In the data rows, 128 means zero.
Here are some points, each followed by its number:
[116 123 109 151 162 129 115 120 122 145  96 129 137 135] 0
[113 159 102  87 146  99 116 127 118 105 114 150 132  91] 1
[110  80 153 100 130 135 112 118 182 132  92  97  87 147] 2
[134 153 118 111 132 129 139 125 113 125 143 153  94 158] 3
[110 107  95 125 144 104 109 131 120 110 109 129 154 109] 4
[183 131 134 112 131 123 184 146 108 109 122 174 129 138] 5
[158 143 159 116 156 141 156 100 124 116 155 116 117 121] 6
[130 121 142 107 127 126 127 142 134 113 128 111 166  99] 7
[105  82 129 123 177 163 106 129 128 174 130 105 137 131] 8
[112 165 152 145 178 177 113 152 112 178 139 120 136 107] 9
[174 144 126 162 135 111 170 142 111 108 146 151  92 135] 10
[154 114 123 154 160 118 154 155 117 118 123 120 125  97] 11
[120  97 118 156 129 124 129 166 110 120 172 157 122  98] 12
[112  77 101 119 148  99 111  86 131 106  92 119 138 167] 13
[110 135 147 133 117 178 111 102 121 180 131 117  89 125] 14
[110 104 109  89 105 110 111 119 120 116 130 137 136  94] 15
[140 144  94 151 114  98 142  97 112 102 153 170 152 134] 16
[143  96 117  92 118 117 142 133 122 112 137 112 171 108] 17
[111 142 154 139 166 184 111 171 111 186 123 117 158  90] 18
[111 151 141 134 179 168 115 148 109 168 170 129 103 115] 19
Which two points above are nearest to each new point by angle? Their numbers follow each, nearest first.
[106 135 146 151 102 156 106  87 152 162 114 101 161 131] -> 14 8
[103 140 128 147  91 150 105 130 124 164 120 112 128 125] -> 14 18
[133 116  97 138 111  98 136 111 126 102 118 158 148 160] -> 16 13
[115 145 150 100 145 127 114 136 195 122 127  95 126 115] -> 2 7
[108 120 144 173 156 158 113  78 134 160  79 106 169 127] -> 0 8
[109 147 136 146  97 154 113 126 123 165 120 117 113 130] -> 14 9
[103 129 140 160 104 166 105 123 124 180 106 109 117 116] -> 14 18
[167 122 184 111 115 147 165 158 116 118 124 123 155 167] -> 5 6
[168 158 189 136 125 167 174 157 104 136  95 171 166 119] -> 5 18
[184  89 126 110 155 110 187  96 104 107  94 184 118 147] -> 5 10
[128  93 122 154 137 122 132 153 118 118 158 146 123 101] -> 12 11
[157 107 158  91  87 114 140 165 167 109 165 103  85 166] -> 2 3
[109 118 106 169 133 110 111 150 121 115 105 124 160 106] -> 4 0
[128 143 115 104 116 107 118  98 161 108 115 105 171 169] -> 13 17
[109  92  97  88  91  95 111 124 120 104 129 142 142  93] -> 15 4
[108 154 116 128 157 129 111 101 119 148 131 127 151 155] -> 0 9
[162 148 129 152 130 118 158 141 120 115 144 141  97 133] -> 10 5
[116 137 128 100 138 110 110 150 192 112 123  97 108 115] -> 2 7
[103 136 130 160 133 148 106  91 120 166 121 120  80 159] -> 14 0
[117 138 126 113 127 121 117 106 170 122 128 114  93 145] -> 2 13
[136 151 110 111 130 113 140 110 117 111 153 153  91 163] -> 3 10
[114 147 154 100 122 177 115 109 113 176 112 122 101 156] -> 14 9
[157  78 181 151 102 162 165 118 113 132  90 153 123 163] -> 5 2
[118 166  93 113 135  95 127 150 113  97 173 148  98  89] -> 1 12
[111 134 145 133 112 171 111 100 133 172 122 115  90 128] -> 14 19
[187 142 152 135 146 125 185 165 113 110  97 157 131 155] -> 5 10
[147 109 148  91 106 113 133 156 157 113 157 105  85 156] -> 2 3
[124 120 103 120 135 106 122 138 119 110 114 132 145 105] -> 4 1
[104 134 140 100 128 153 106 121 132 167 144 108  99 124] -> 14 19
[109 161 152  91 130 181 110 105 114 185 100 124  88 168] -> 14 9
[144 107 136 124 164 110 128 158 177 107 145 100 152  97] -> 7 11
[115 131 120 167 135 104 114  94 166 109 138 102 128 152] -> 13 2
[148 140 152 116 153 143 146 102 123 126 153 117 110 118] -> 6 19
[131 108  96 130 102 112 135 126 111 116 122 160 143 168] -> 16 13
[116 156 111  96 168 123 118 131 120 132 100 127 112 127] -> 1 0
[108 148 141 115 133 160 108 100 148 167 131 104 102 148] -> 14 2
[118 130 161  94 110 167 125  87 117 156 129 128  87 124] -> 14 2
[110 115 123 112  88 161 110 131 116 163 151 131 115 125] -> 14 19
[108 114 100 174 139 105 109 166 125 112 110 119 172  93] -> 4 11
[154 108 123 155 162 113 154 144 117 112 113 123 111 105] -> 11 10
[117 167 103 172 166 101 122  89 109 106 148 158 172  90] -> 16 1
[130 147  84 151 136  95 134 149 118 100 161 166 138 147] -> 16 10
[131 131 155 131 107 166 133  90 115 151 173 141 135 169] -> 14 6
